128 stands for zero in the data rows.
Each row of this table is followed by its label. One hidden rule gives the labels. It looks at one to three of the table's principal directions, none of them among the few with the most spread.
[128 124 142 109 166 195 128 164 103  94 174 121 148 133 114 120 134  73
 142 175 110 157 122 114 124 178 138 164 121 144 141 152 147 114 121  98
 179 145 106 133  65 111 186 127 133 120 132 160] I
[167 181 142 100  98 148 127  80 187 111  81 150  86 103 141  60  87 153
 118 130 128 105 122 105 166 101 168 119 128 165 120 133 129 120 140 132
 113 135 132 148 143 148  99 137 118 161 116  94] I
[106 113 127 116 109  96  94 137 116 126 121 132 149 130 139 135 127  89
 101 118 120 113 142 123 126 117 120 113 133 148 152 109 114 123 156 120
 125 139 120 132 123 101  85  96 162 123  94 142] I
[154 174 120 175 137 144 117  90 126 105  89 143 134 110 127 109 108 184
 128 134 129 150 108 163 124  95 178 141 133 143  60 159 134 150  99 143
 127 108  94 117 127 152 166 144 132 108 156 118] L
[139 149 116 122 113 169 138 134 171 120 109 130 143 116 138  89 133 144
 128 136 137 110 109 165 127 146 140 170 128 125  86 109 113 115 114 120
 120 148 145 154 112 181 131 128 100  97 106 113] G
[104 150 128 108 129 120 121 157 151 132 135 147 137 111 132 111 137 101
 124 111 123 102 100 149 144 132 106 145 133 137 106  99 115 111 157 109
 143 144 126 144 127 162  93 127 125 116  96 135] G
[120  91  93 170 127 113 141 131 114 130 147 132 153 135 118 161 161 114
 134 116 143 137 120 177  91 160  82 124 137  85 140 109 122 122 126 132
 114 152 135 120 153 147 113 133 139  74 145 118] L
[123 138 146 156 164 112 134 132  85 108 161 154 146 115  88 168 112 144
 151 134 108 176 107 140 136 146 122 112 146 129 118 171 146 154  90 143
 149 110  65  89  93  93 179 179 157 157 178 135] L
[105  46 135 104 105 132 118 155  94 128 175 125 151 147 126 182 139  88
 120 133 115 131 161 109 123 157 104  97 113  93 185 126 124 129 151 130
 145 148 161  97 112  89 104 102 131 152 111 177] L
[121 115 114 141 132 117 102 129 100 104 128 149 142 139 137 154 155 134
 137 125 119 128 153 145 137 117 109 114 122 156 140 137 132 127 144 133
 133 130 123 120 122  95 137 136 173 131 153 172] G
[129 159 131 137 135 119 149 107 150 136 116 146 104 121 130 130 107 179
 135 108 132 131 111 141 151 121 141 125 135 136  92 133 134 146 112 137
 111  92 117 121 143 138 135 158 110 158 154 112] I
[167 127 134  85 100 211 138 108 174 101 117 124 112 115 125  63 110 125
 146 177 122 139 137  87 140 175 166 152 110 143 167 151 145  94 109 102
 138 159 169 148 109 127 153 140 105 162 136 123] G
[155 150 123 173 131 149 131  72 122 150  80  79 118 110 127  78  90 153
 115 150 136 179 109 108  73  94 215 150 123  88  92 166 140 151  95 129
 133 113 128 106 167 167 155  92  78  93 122  73] L
[185 179 116 167  98 164 145  58 188 120  60  90  95 115 148  44  67 188
 108 132 137 134 125 105 130  99 214 146 141 135  98 149 123 148  95 137
  88 121 129 141 146 162 149 126 103 142 138  57] G
[129 110 134 139 125 130 147 134 115 118 145 152 131 110  92 152 118 128
 142 126 116 137 101 136 155 145 120 106 154 105 139 143 135 133 131 145
 144 140 121  96 130 143 110 158 126 145 151 121] L
[132 106 114 176 112 102 145 122 106 112 149 128 153 136 129 161 114 147
 124 109 102 160 145 141 124 147 122  96 143 123 161 138 126 152 105 137
 113 123 101  83 110  77 148 150 163 150 166 130] G
[129  84 120 126 117  97 121 152 105 115 167 137 148 145 122 169 157  89
 128 120 117 130 151 137 109 136  72  92 122 113 184 120 122 115 138 137
 135 158 123 118 122  93 121 131 172 110 134 158] L
[191 166 121 106 103 161 126  74 181 124 111 117  76 115 102  69 109 161
 115 156 162 106 131  82 119 105 168 132 111 134 119 123 153 110  99 129
  94 129 166 174 151 171 143 143  90 109 120  85] L
[136 164 119 188 127  98 149  98 128 124 118 155 131 126 156 138 114 197
 123  89 119 135 128 168 143 109 126 111 134 130  92 128 117 168 117 146
 101 101  97  95 134 114 138 162 145 149 162 115] G
[135 122 100 102 100 155 129 143 168 125 113 127 141 114 115  99 142 105
 132 134 145 119 102 149 106 139 128 150 128 120 127 112 128  85 118 119
 138 159 154 151 140 187 107 116 103  72 103 122] L
[126  94 102 126  99 135 130 136 129 124 145 115 153 130 123 130 135  98
 114 130 126 143 128 132  95 146 130 130 123 103 156 118 127 117 122 118
 134 153 145 113 128 137 117 104 116  91 103 131] I
[ 91  34 120 127 111  49  91 153  50 141 164 133 139 158  96 255 180 118
 139 108 141 124 171 135 118 108  50  58 126  95 180 129 129 140 154 176
 128 126 162  84 164  77  97 117 167 139 140 190] G
[111 124 116 135 105 111 131 121 149 131 107 135 143 136 174 123 116 145
 107 100 116 120 142 147 134 125 135 127 125 135 123 111 104 143 138 123
 105 123 127 120 125 111 102 112 133 144 114 129] I
[147 135 129 168 141 142 145 111 104 120 143 108 118 124 106 133 107 150
 137 141 123 162 121 112 123 132 151 129 140 114 118 163 147 154 108 138
 138 120 116  92 130 124 168 146 119 146 162 110] I
[116 157 152 135 170 141 144 150  99 134 139 138 150 132 148 137 130 148
 135 133 115 144 121 149 125 128 137 150 118 140  83 135 130 145 114 124
 150  97  91 113  85 113 165 129 118 124 130 144] I
[133 151 112 156 144 104 117 117 133  96 156 163 121 117  99 147 114 142
 124 118 123 128 109 149 141 126 115 121 149 158  89 135 145 137 132 130
 117 127  88 127 126 129 137 178 161 130 171 130] L
[104 134  95 164 190 111  90 123  94 129 138  98 126 145 118 136 129  62
 110 137 160 152 108 122  60 108 130 161 132 144  90 143 149 125 144 107
 143 124  76 147 157 136 139  89 150  56 135 123] I
[106 161 171 148 147  96 166 125 142 158  94 141 112 125 163 139 111 209
 152  85  97 119 131 157 201 128 130 112 152 133 101 124  97 173 120 145
  95  69 109 120 116 109 137 168 127 221 161 114] I
[132 184 127 150 120  88 115 113 156 136  79 131 140 117 172  86 105 141
 105  82 117 116 124 148 126  74 143 109 134 160 109 111 100 129 125 130
 111 112  72 140 124 130 110 115 160 117 108 116] L
[124 101 126  89 157 152 131 150 115 118 169 131 121 146 128 127 149  56
 135 155 135 129 136  93 105 151  97 137 108 137 171 132 149  92 157 108
 160 161 126 142 120 107 120 114 133 108 125 145] L
[ 72 112 141 118 145  98 125 176 104 158 165 118 143 124 118 177 142 120
 138 110 110 144 109 154 127 139 109 140 129  97  91 122 122 148 142 120
 159 109 139  96 134 142 130 118  97 141 108 162] I
[128  95 131  61  93 132  94 128 145 154 125  80  91 147 159  89 128  51
  92 137 139  92 170  40 103  89 137 118  88 130 188 108 127  93 195 103
 143 158 190 153 170 120  65  45 107 126  55 145] I
[147 141 133  96 101 157 137 123 174 118 123 150 107 111 119  93 118 132
 132 132 128 100 121 116 166 148 129 125 133 143 146 111 134 102 138 119
 120 143 161 154 131 153 101 152 117 150 127 121] I
[110  88  80 125 111 102 123 154 112 124 194 114 132 135  89 162 135  40
 119 116 148 158 107 111  73 153  74 116 130 106 181 125 159 100 148 114
 166 165 140  95 179 131  96 111 136  84 123 141] G
[174 138 113 139  87 132 128  64 154 115  87 128  95 121 125 109 124 206
 142 127 136 132 154 117 145 100 158  97 119 130 145 149 136 137  97 157
  92 119 162 119 157 131 152 155 122 159 155 113] I
[158  90  99 101  88 185 115 122 146 106 123 110 122 139 113 104 160 113
 128 175 148 109 159 106 118 162 134 152 113 129 176 113 146  90 129 112
 114 165 216 168 138 142 132 116 118  93 123 136] G
[129 123 122 141 162 148 150 113 149 113 117 145 104 132 136 117 129 124
 152 138 123 132 114 136 151 155 127 149 139 132 126 148 129 124 144 114
 123 140 116 149 142 132 134 159 137 148 181 107] I
[134 147 148  62 153 198 167 177 183 113 153 147 119 135 151  89 152  92
 164 141 124  91 124 140 163 194  87 158 121 170 146 100 124  70 139  97
 140 152 127 187  73 142 135 153 119 140 127 144] G
[131 145 148 143 128 102 120 112 139 119 120 132 101 125 126 139  89 148
 131 112 112 137 129 121 162 118 134 106 144 147 118 154 124 151 132 135
 122 107 103 120 141  98 139 157 159 197 170 130] G
[160  87  69 161  81 113  59  80 106 114 106 109 137 132 104 129 157 118
  91 147 168 107 161 109  66  72 143 110 111 116 145 118 139 108 136 136
  98 164 172 143 177 147 103  90 154  38 110 134] G
[ 94 113 144 143 128  67 149 163 111 161 151 142 136 131 137 183 144 133
 146  70 112 113 128 153 159 130  65  79 142 109 154 104 102 134 142 139
 124 107 112 100 137 106  98 152 152 172 142 149] G
[105  85 131  49 113 164 145 212 155 133 182 103 149 139 133 109 159  26
 138 148 114 119 125 101 115 194  82 168 107 111 193 102 117  72 149  78
 178 186 171 151 100 127 118 102 110 118  79 158] I
[125 111 135 152 159 135 143 130  79 118 151 146 149 125 101 170 142 157
 163 144 115 176 122 145 124 150 125 120 128 107 129 168 146 146  89 143
 149 113 105  86 103 104 183 163 131 140 175 145] I
[117 115 150  86 135 138  97 138 110 142 111 125 138 125 135 107 129  93
 108 154 129 100 141  79 126  98 156 135 113 142 138 123 125 110 150 116
 141 135 130 151 102 118  96  85 122 117  78 138] G
[151 145 153 128 121 135 106 117 119 114  81 152 154 117 153  99 132 141
 126 140 114 105 146 138 140  98 144 113 123 158 131 130 106 116 128 137
 123 140  97 144  89 107 118 123 167 122 118 132] L
[112 110 136  76 138 171 111 153 138 121 112 132 157 132 159  91 145  56
 119 159 124 121 129 132 104 151 136 164 107 138 144 116 114  90 151  96
 155 164 128 168  97 134 104  75 124  83  77 142] G
[148 144 117 168 135 138 140  81 140 131  80 115 120 119 140  90  98 148
 126 131 126 167 111 126 106 109 184 137 130 110 117 162 130 142 102 128
 125 118 105 119 155 142 146 122 117 116 151  86] I
[146 104 108 119 115 145 154 118 147 144 107 106 109 128 112 112 148 137
 149 143 141 130 126 116 115 136 137 135 130 105 157 128 140 102 113 130
 116 140 173 139 162 161 125 130  91 104 139  97] G
[122 121 131 106 135 151 133 151 150 126 147 121 139 127 138  95 126  80
 120 134 117 114 126 106 129 154 124 145 126 128 153 112 118 105 139  98
 136 156 122 156  96 131 118 121 129 126 106 128] L
[123 119 112 141 144 184 157 171 125 106 172 118 175 129 120 119 137  90
 130 149 116 143 109 155 109 198 124 171 143 126 129 114 130 112 109  99
 145 155 110 131  65 144 157 130 121  83 123 129] I
[126 137 139 116 153 166 137 145 101 118 152 136 156 107 109 114 127 102
 146 156 111 173 100 127 105 150 147 145 117 122 127 157 149 116 105 114
 182 137  98  99  92 133 160 127 108 107 119 139] G
[109 116 134  95 110 115 120 158 129 141 112 118 151 134 154 128 150 121
 131 120 119 123 140 138 121 114 117 135 111 123 136 120 105 121 131 131
 143 136 143 123 117 120 121  97 122 126  88 152] G
[ 99 128 120 146 139  98 121 148 112 144 147 131 129 113  88 165 131 111
 138 108 147 133  86 154 122 133  94 127 153 105  98 125 134 131 138 136
 145 124 125 111 169 168 104 136 124 114 133 127] L
[133 117 130 149 121 100 119 108 112 140 109 125 131 134 149 131 127 135
 116 112 123 120 152 111 124  95 135  95 122 126 154 126 115 133 132 133
 110 120 113 121 133  97 113 117 153 135 129 127] I
[121 120 127  95 131 120 139 131 154 133 158 111  85 158 155 125 124  93
 123 115 134 113 157  86 134 144  91 120 114 145 172 114 133 121 165 115
 119 134 147 145 148  93 113 120 133 170 128 133] L
[ 96 133 136 158 186 120 127 174  89 110 151 166 183 122 128 168 148 105
 148 118 103 142  93 201 126 139 102 136 146 144  79 138 112 125 126 122
 162 128  33 115  71 125 147 148 167  95 151 161] I
[150 132 104 122  88 126 139 108 166 122 116 120  99 145 136 117 131 149
 115 111 153  93 153 121 146 127 111 115 135 141 157  96 127 125 135 145
  83 132 174 151 153 137 105 130 128 131 123 108] G
Which label does each new row get?
[138 155 126 185 171 107 142  96  97 137 140 114 107 133 117 142 101 156
 128 120 133 169 118 114 106 104 147 118 135 121 102 161 153 164 105 140
 127  88  82  99 147 114 170 146 130 133 175 105] >> L
[143 105  97 187 120 133 108 131  68  91 184 123 170 133  87 180 145 110
 110 146 129 169 125 167  76 145 121 124 128 102 119 136 148 145 109 132
 146 142 119  88 120 128 170 126 151  53 139 154] >> I
[134 153 132 163 136  64  50  87  92 121  87 154 114 127 123 171 144 216
 121 111 147  82 162 142 151  17 132  90 123 168  47 142 120 164 140 178
  90  91 106 133 139 116 136 145 177 144 147 166] >> L
[155 120 121 123 100 156 131 105 124 141 147  99 107 118  95 116 121 143
 125 150 148 140 133  84 104 130 151 124 111  94 142 133 157 126 110 130
 132 129 186 109 156 153 139 121  79 123 115 118] >> G
[124 117 107 113 115 137 151 149 156 131 164  98 118 129 113 118 115  82
 129 125 128 151 107 113 102 165 119 144 131 116 150 126 142 108 125 102
 147 146 141 120 148 144 130 123 103 120 123 118] >> I
[127 154 128 130 124 105 115 119 143 142  95 131 120 127 143 122 127 169
 117 103 136  87 138 131 149  81 143 116 133 160  98 106 117 129 128 137
  95  98 118 150 123 138 113 128 131 131 118 129] >> G
[185 179 127 133 123 193 149  64 151 123 104  87  74 116 102  55  81 170
 125 185 146 176 118  65 110 135 216 174 116 123 114 170 180 145  82 119
 129 107 177 132 164 152 193 133  64 132 148  68] >> G
[123 133 147 165 138  87 137 107 108 152 129 114 104 138 132 163  91 185
 115 100 130 118 144  99 155  90 141  99 144 124 100 139 122 181 126 158
  97  82 108  98 132  97 129 141 128 195 150 113] >> G
[159 127 121 128  74 132 115  78 153 137  81  89  91 128 145  87 106 162
 108 133 127 123 161  78 133  87 184 117 114 123 150 136 129 139 137 132
 106 125 191 123 176 130 119 100 104 155 113 110] >> G
[121 144 128  85 132 152 142 132 159 144 148 101  84 137 127  99 111  97
 123 142 154 129 122  82 120 160 119 166 116 130 133 120 152 121 146 107
 139 129 178 148 164 140 120 111  85 146 109 109] >> L
[143 151 128 160 135 122 135 134 126 108 139 144 148 123 133 136 131 152
 130 116 109 134 120 174 128 117 124 122 132 130  92 131 116 140 114 138
 131 129  86 115 101 135 157 152 146 110 143 136] >> G
[137 122 127  85 125 171 109 125 126 135 137 102 104 139 127  92 132  69
 108 165 157 114 141  64 105 130 142 150 100 134 160 117 154 100 157 102
 148 143 178 159 148 136 109  79 103  99  87 132] >> G
[120 130 136 129 111  75 121 143 113 134 144 133 134 128 121 162 124 119
 116  93 125 116 128 128 137 100  99  85 137 132 144 116 114 136 132 147
 127 120  98 105 126 106 106 128 154 139 110 137] >> I
[139 151  98 174 126 118 113  97 134 121  97 137 118 120  98 141 130 199
 128 130 157 117 114 160 134 111 146 149 148 139  60 128 142 146 102 143
  87 101 145 144 158 163 147 162 128 107 169 109] >> G
[145 161 144 118 147 144 134 105 154 118  83 143  97 120 141  86 116 138
 142 143 120 123 121 120 157 121 153 140 135 164 123 145 133 117 139 121
 124 124 116 160 138 129 129 144 135 146 156 104] >> G
[140 145 134  97 127 166 149 155 145 103 182 143 113 109  89 126 130  99
 147 144 123 132  90 134 145 165 110 143 131 130 117 132 148 109 136 116
 168 155 132 117 120 166 138 156 100 125 122 133] >> I
[154 151 131 121 107 120 155 113 163 125 137 151 112 119 125 118 116 163
 129 107 126 109 128 127 153 128 118  99 131 134 139 111 126 125 109 139
 100 124 121 130 118 131 123 167 124 151 134 109] >> I
[146 133 147 109 146 188 146 131 117 124 137 120 130 135 140 103 128 124
 126 165 128 122 139 104 125 141 157 151 112 139 126 129 139 121 124 118
 138 129 130 137  84 125 147 111  98 116 111 125] >> I
[109 140 170  77 171 172 130 176 124 125 127 168 146 108 118 117 143  87
 165 162 124 126  88 154 143 165 106 164 126 139 103 140 129  91 139 114
 184 145 110 153  96 149 121 137 121 122 126 147] >> L
[122 134 124 141 180 151 151 141 131 109 147 139 119 142 128 140 138 136
 155 135 125 130 118 139 153 156 119 157 138 149 106 146 133 131 120 116
 127 119  94 145  98 119 175 169 139 148 181 133] >> I
[130 132 119 177 133 141 126 124  91 112 100 142 204 114 153 112 129 136
 113 131 104 157 118 178  93 113 167 134 132 119 107 137 110 139 103 136
 143 141  69  94  74 130 135 101 143  64 107 125] >> L
